In the rows, 128 means zero.
A single turn carries every row of the set below to another of its rows. Some are shown first; where does it send the rows asked next?
Gete: [114 151  99 125 145 138 126 138 128 103 176 149 152 136 103  95 131 157
 118 148 116 153 119 102 129 141 145 114 104 122 122 139 114 136 132 138
 151 109 115 130 143 110 119 132 152 144]
legab: [129 128 121 146 130 123 104 140 100 155 131 114 160 113 135 101 131 138
  96 114 126 125 128 119 131 144  98 120  98 128 129 129 135 130 116 111
 100 104 142 131 146  92 131 150 104 127]
Vifog: [114 120 149 112 126 114 122 115 105 124  98 131 103 166 166 134 136 107
 178 159 146 162 131 112 141 154 134 109 120 118 110 114 129 141  92 106
 142 119 141 138 132 117 156 140 156 147]
big: [115 107 148 123 126 109 138 112 110 115 100 149  82 138 143 138 133 120
 202 149 125 140 117 123 148 130 121 118 122 128 127 124 128 124 104 112
 138 119 126 126 121 125 185 131 122 128]
fuge: [126 126 133 103 128 137 115 136 138 116 171 148 140 129 136  78 110 146
 100 138 114 142 120 123 147 144 168 111 112 120 144 143 155 116 113 145
 165  98 115 123 112 143 144 124 129 139]
bemir: [143 109 160 117 139 120 182 131 129 110 155 127 119 140 161 116 128 134
  97 149 110 110 122 137 121 144 140 130 137 147 122 118 122 120  94 121
 106 121  98 146 151 125 113  85 120 163]
Befe: [ 97 104 134 131 121  90 145 110 117  94 102 141  97 138 144 136 125 118
 184 159 124 153 116 112 140 118 139 118 130 127 107 121 136 130 101  97
 144 109 132 135 117 137 176 129 123 153]
zukan: [140 119 152 146 141 135 169 122 106 131 131 175 133 131 130 107 136 138
 110 173 133 114 121 114 136 162 107 112 140 127 140 116 137 105 139 132
 105 128 128 119 145  86 133  96 121 121]
Zogo: [133 136 116  96 144 140 126 117 133 120 180 141 133 147 115  95 142 142
 116 126 100 137 119 114 126 142 152 115 102 129 134 130 104 133 119 133
 150 118  96 135 146 128 109 134 162 136]
vesi: [115 117 142 120 141 128 156 108 131  95 128  93 146 122 169 177 125 126
 165 120 128 143 137 109 171 151 130 107 131 128  92 118 126 127 105 120
 120 126 108 128  97 126 135 101 120 106]
rerak: [139 115 161 120 136 131 160 109 143 130 130 165 156 124 147 109 131 161
 117 157 118 115 127 119 155 157 130 135 125 131 122 101 116 103  94 115
  87 159 117 129 142 114 137  96 136 164]
kovo: [120 106 149 114 130 111 137 119 110 118  99 128 105 152 159 137 133 110
 180 153 144 161 129 109 154 132 139 108 103 112  93 126 105 125  82 116
 112 104 132 135 128 122 163 136 150 163]
zasen: [132 116 136 113 129 139 166 152 119 130 147 151 133 129 139  92 114 143
 118 184 123 127 140  97 103 123 141 136 124 122 127 104 151 119 120 117
 137  91 162 151 148 137 120 104 106 142]
tuda: [123 112 118 143 126  97 118 111 127 145 120 127 178 128 144 113 137 131
  75 114 115 121 134 126 133 146 120 123 118 133 119 133 132 123  98  96
  95 136 117 129 135 114 120 144 123 164]
rom: [135 127 110 116 147 142 141 122 122 114 169 157 150 139 104  94 143 157
 121 136 110 142 120 102 148 148 143 127 114 112 127 135  93 126 126 120
 135 140  86 125 130  99 126 134 154 142]
zod: [106 137 151 142 138 129 147 126 109 116 143 152 154 108 131  96 122 166
 101 166 127 144 110  91 130 136 122 107 119 133 112 100 129 107 123 116
  99  87 163 138 149 105 140  98 118 134]
biz: [114 118 112 116 134 121 160  99 115  98 126 106 155 129 144 174 128 120
 167 120 141 146 136 106 121 138 132  87 115 111 105 125 149 109 114 120
 144  82 149 134 125 128 131 100 127 105]
mul: [138 109 133 100 134 132 161 109 125 116 138  99 141 139 161 184 128 118
 184 110 125 139 141 126 132 150 129 119 115 112 116 118 128 126 110 108
 146 118 124 132 115 124 131 104 122  98]
raso: [122 131 130 120 113 121 103 150 135 159 126 120 151 125 146 106 124 149
 104 115 115 123 158 131 106 132 115 140 109 143 135 133 134 130 103 112
 119 139 137 144 124 131 115 152 112 141]
lotot: [114 119 119 137 130 103 127 128 133 142 129 115 128 129 151 111 144 123
  78 118 103 105 134 132 124 146 106 123 141 158 136 151 137 131 111 110
 128 144 113 138 132 130 112 136 103 135]
konil: [117 112 103 137 131 118 129 163 128 141 135 109 133 106 134  94 128 134
  99 131 111 115 143 111 131 115 110 133 112 137 119 151 131 126 114 120
 118 107 141 140 130 129 122 139  76 141]
refal: [126 127 131 130 134 141 122 137 115 107 166 156 147 124 128  80 115 158
  99 138 126 148 112 118 165 158 149 112 127 112 146 147 144 118 126 134
 151 113 101 114 101 103 159 120 122 129]
Nav: [ 99 126 161 129 127 107 130 123  95 112 103 128  94 155 160 141 137 115
 167 148 144 173 124 109 136 139 125  99 126 128 100 128 103 133 103 113
 123 102 134 138 116 109 159 132 150 136]
Fekin: [128 143 170  95 131 145 138 132 125 134 159 126 124 133 166 103 121 158
 116 144 110 125 122 124 110 151 133 134 124 154 138  86 136 132  92 109
 132 118 141 158 162 133 121 101 123 131]
Til: [107 131 124 120 137 136 141  97 120 106 106 117 154 124 152 163 127 129
 171 136 147 140 144  96 161 158 122  86 132 120 105 115 162 115 116 133
 140 119 139 124 110 126 140 108 129  93]
suvo: [109 110 142 129 132  97 140 101 104  96 113 125  83 142 152 137 133 107
 181 140 123 140  99 129 147 134 128 103 122 135 114 120 138 135  93 110
 138  96 118 133 143 124 177 123 126 142]
dapep: [119 110 126  95 141 145 150 108 129 123 123 102 154 128 166 171 119 124
 170 124 126 143 145  90 154 134 143 110 117 115 100 113 144 121  96 114
 145  95 136 141 114 158 140 114 118 109]
nafe: [137 106 144 104 134 133 133 120 125 112 170 145 138 131 137  82 122 144
  88 118 108 135 111 127 162 149 165 114 122 118 141 143 128 110 106 127
 141 113  79 120 102 126 147 119 131 138]
Vuz: [123 111 115 125 126 114 163 106 136  91 117 119 161 125 143 173 127 126
 184 136 142 139 150 116 144 148 127 107 121 103 100 125 139 111 117 121
 128 138 131 119 100 111 131 100 129 119]
Guzus: [137  99  98 143 140 118 128 123 123 160 120 136 154 119 132  95 145 116
  96 138 115 101 132 110 155 150 102 129 121 121 132 138 150 125 119 105
 121 134 131 120 143 110 134 146  93 138]

mul -> vesi
lotot -> tuda
kovo -> big
Now these:
zukan -> zod
Zogo -> nafe

